Named moves (each a turn or a mirror), then the moves between two rows, first move first; the first pair answered:
q_852 (before -> after):
[-6 -6  2  7 -2  5  0  2 -1  5  1 -1  7  8]  ->  [-4 -4  2  4  0  2  1  4 -4  4  2  2  8  8]
[ -2   3  -2 -16   1  -4   1   5   5   3  -4   8   2  -3]  ->  [ -7  -2  -2 -10   0   4  -4   0  12   4  -6   1  -4  -5]
[ -4  -8  -3   8   2   8  -7  16 -15 -15   4 -12   1 -11]  ->  [ -1  -5  -2   5   2   3  -5  19 -20 -14   5  -7   3 -10]
q_286 (before -> after):
[-4  1  1  8 -5  9 -7 -1  3 -4  4  1  2  0]  ->  [-3  5  2  8 -6  6 -7  0  0 -4  6  4  4  1]
[  0  -5  -5   6   5  -1  -2  -5  -1 -12   6  -7  -8  -4]  ->  [  4   2  -4   5   4  -8   1  -2  -9 -12  10   3  -1  -2]
[  2  10  11   0  -9   9 -13   8   9  19  -9   7  21  12]  ->  [ -2   2  10   0  -8  15 -17   4  17  19 -14  -2  13   9]
[  0   4   4   4  -7  -7   7 -18  -1   0  20 -12 -22 -28]  ->  [  5  12   6   4  -8 -14  11 -16  -9   0  24  -2 -14 -25]
q_335 (before -> after):
[ -2  -2   2  -6  -2   4   6   0   9   0  -4  -5 -12   1]  ->  [  0   0   0  -5   0   3   6  -1   9  -7  -2  -4 -12  -4]
[ 11  12  -7   4  -8   9  -5  -1 -14 -12  12 -19   6 -16]  ->  [  4  19   1  11 -15  16 -10  -6  -9   0   8 -14  10  -2]
[ -6  -5  -6   1   8   6  -7  -5  14 -16  -7  -8  -6  -5]  ->  [-10  -2  -2   4   3   9  -9  -7  17  -7 -10  -7  -5   3]
q_476 (before -> after):
[ -3   5   3 -15  10  -2   1  -4  17  -7 -13  -1 -11  -7]  ->  [ -1   6   7 -19   6  -5   6  -5  15  -1 -11   1 -12  -7]
[-13  -9  11   5 -21  16   4  -4  -2  32  -2  -7  -2  10]  ->  [-19 -16   2  14 -10  24 -11   2   0  14  -8 -18   0  12]
[-13   1 -14  10   5   7 -14  -8  11 -26   1   1  -5 -11]  ->  [ -2  15   3  -2 -11  -4   8 -19   9   3  13  20  -9 -15]
[ -9  10  -5 -10  10  11  -4   1  10  -7 -11  -1  -1   0]  ->  [ -5  17   2 -15   3   6   5  -5   9   5  -7   7  -1  -2]
Pairs:
(2 to 3 moves a pair)
[ -3   5  14   2  -9  -8  15  -9 -13  19  10   1  15  -2]  ->  [ -6 -16   9   0  -6   0  16 -10  -6  14  10 -18   0 -15] | q_852, q_335
[  1  -5   4   6  -6   5  -3  -3  11   8  -4 -14   1   8]  ->  [  6 -11  -2  -5   2  -2   2   2   8   0  -3 -17  -3  -1] | q_852, q_335, q_286
[ -1  -2  -6   1   4   6  -2  -2  12 -21  -9  -9 -15 -13]  ->  [ 13   7   0 -10  -3 -13  15  11 -14  -8   0  10   3  -4] | q_286, q_476
[ -2  -3   8 -11  -5   6  -1  -1  13  18 -17  -2  -3  10]  ->  [ 14  12  -5 -13   9 -13   4   1  -3 -10  -1  11   1 -12] | q_286, q_335, q_335
[ -4  11  -5 -10  10   4  -1  -9  28   6 -10   7 -13  -4]  ->  [  1  17  -1 -19   7  -5   5  -2  18  12  -9  17  -4   4] | q_852, q_335
[-13  -4  19  -7  -2  -2  -3 -14 -17  16   0   6   5  15]  ->  [-21 -13  11  -2   5   8 -14 -15  -7   5  -7  -8  -2  11] | q_286, q_476
[ -3  12  -7   0  11  -7  -9   9  -3 -13  -3   2   9  10]  ->  [ -3   7  -9  -4  13  -6  -7  10  -1 -15  -6  -1   6   8] | q_286, q_852
[  2  11  28  -8 -22  -4  12   0 -10  38  -1  22   5  26]  ->  [ -9 -29  -1 -11  12   6 -11  32  -9  -5 -26 -17   5  30] | q_286, q_852, q_476
[ -4 -17  -7 -10   6  13  -1  -5  20  -5  -9 -17 -14  -3]  ->  [  9  17   0 -10   0 -10   7   2  -8   2   4  21  18  13] | q_286, q_335
[  5   3   2  -4  -1  -7  10  -7  -5   7  13   3  -4 -14]  ->  [ -4   7   9   4  -8   1   3 -12   3  16   9   2  -2  -4] | q_335, q_335, q_852
[ -9 -13   8  -7 -10  10   5  -6   5  25  -1  -4 -12  -6]  ->  [-10  -5   9   1 -13  12   2 -11   3  27   3   1  -9  -2] | q_286, q_852
[ 13 -20  -2   0  -3 -12  19  10 -21   2   9   0  -2 -10]  ->  [ -2 -23   1  24 -10   8   5  -6  -5   3  10 -12 -12 -10] | q_852, q_286, q_852
[-14  -2   6  12  -6  17 -14  -9  17   5  -5  -9  -3  14]  ->  [  1 -22   7 -14  -9   4  12   1   6  18   2 -11 -12   2] | q_476, q_335
[  1  12  -7  12  14  -5 -13   2  -8 -29   6   3  14   0]  ->  [-11   4  15  17 -14  15  -7 -18  15  14   4  -5  -5   7] | q_476, q_335, q_852
[-11  -1  11  17 -13  13  -4 -12  11  14   1  -3  -8   5]  ->  [ -3 -28  -1   2  -1   8   4   5   1   2   1 -18 -12  -7] | q_476, q_476, q_335
[  9  12   5 -10  -6  -8  11  -8   6  14   0   5  -6  -1]  ->  [  8   8   4 -13  -4  -7  12  -6   7  14  -2   2  -9  -3] | q_286, q_852
[  7   9  13  -1 -16  -7  16  -3 -11  23  11  14   7   3]  ->  [ 11  -5   8  -3 -15  -8  23   0 -15  18  17   6   0 -10] | q_852, q_335, q_286
[  6 -12   4   9 -11  -4   9  12 -21  10  16  -1   9   6]  ->  [  4 -21  -3  14  -4   3   4   6 -12  -4  18 -14  -4 -10] | q_852, q_335
[ 12  -9  -4  11  -7  -7  -7  17 -11  -9   7   2  -1   6]  ->  [  9   3   1  17 -13  -4 -12   8  -7  -2   6   9   2  12] | q_335, q_335, q_476
[ -7  -8  -9  15  -3  10  -2   2   2   2   5 -11  11   2]  ->  [ -5 -14  -8  11  -4   8   3   6  -2   6   6 -12  13   4] | q_286, q_335, q_286
[  8  18   8 -31   2 -15   6   0   3   9 -15  11  -1   6]  ->  [  8  14   9 -32   1 -14   9   1   4  11 -14   8  -3   7] | q_852, q_476, q_852
[  1   4  -1   2  -2  -4  -4 -10  12 -11  -3   2 -12  -6]  ->  [  5   9   6  -5  -6 -12   3  -3   3   0  -6  13   0   6] | q_335, q_852
[ -7  -3   6   6 -11   7   3   0  -1  16   0  -6  -3  10]  ->  [-6 15 -1 16 -4  5 -5 -9  1 -3  7  2 -2 -1] | q_335, q_335, q_335
[ -1 -12  -7  -5   9  -2  -1  26 -21  -4  -5  -6  19  21]  ->  [ -3  -4  -5   4   5  -1  -4  22 -24  -2   0   0  24  24] | q_852, q_286
[16 -4  3 -5 -5 -3  2 13 -5  0 -3  5  2  7]  ->  [  5  -6   4  11 -10  10  -8   2   6   1  -3  -3  -6   7] | q_852, q_286, q_852
[ -8 -18   1   6  -7  10   2   3  -2  13   0 -11   2   8]  ->  [  5 -10  -3  -1  -1  -5  11  10 -19   3  11   1   8  -2] | q_286, q_335
[  9 -11   5 -18  -9 -25  23  21 -15  -1  -9  -3  17  17]  ->  [ -1 -21 -10  -6   7  -9   5   4  11 -31 -11 -28 -10 -12] | q_335, q_286
[-17   7   2  33  -5  14 -21  -2 -12  -3   3   4  19  14]  ->  [ -1  12   0   7   3  -9  -6  16 -31  -5   3  16  30  14] | q_852, q_286, q_852
[ -4  12 -10  22   6  -1  -5   2 -15 -17   9   8   9   6]  ->  [ 10   5  -3  -6   2 -17  19   9 -21   0   8  13   4   1] | q_476, q_286, q_852
[  4   0  -9  -3  17  -8  -4   5  -5 -20  -2   1   1  -7]  ->  [  0  -1  -4  -3  12   0  -3  -8  11 -12  -3  -4 -13 -16] | q_476, q_286
[  0  -1  -3 -12   2 -10   5  11   5  -9   1  -3   4  -7]  ->  [-4 17  3 -4 -4 -8  0  1 11 -2  0  7  7 -2] | q_476, q_476, q_335
[  6  -3   0  -3   0  -5  11 -15   8  -4   8  -2 -18 -23]  ->  [ 12   8  -3  -2   3 -16  12  -3 -11 -12  13  12   2 -15] | q_476, q_476, q_286
[  4 -20  -6   2   5   0   4   6 -11  -8  19  -8  -4 -10]  ->  [  6 -10  -4   6   2  -3   4   5 -18  -6  25   1   4  -7] | q_286, q_852, q_286
[ -6  -4  -7  13   9   9 -15   1   3 -20  -6 -11  -2  -2]  ->  [  8  22   6  -1  -3  -8   3 -11  -1  -1   4  16   0  -7] | q_476, q_286, q_852
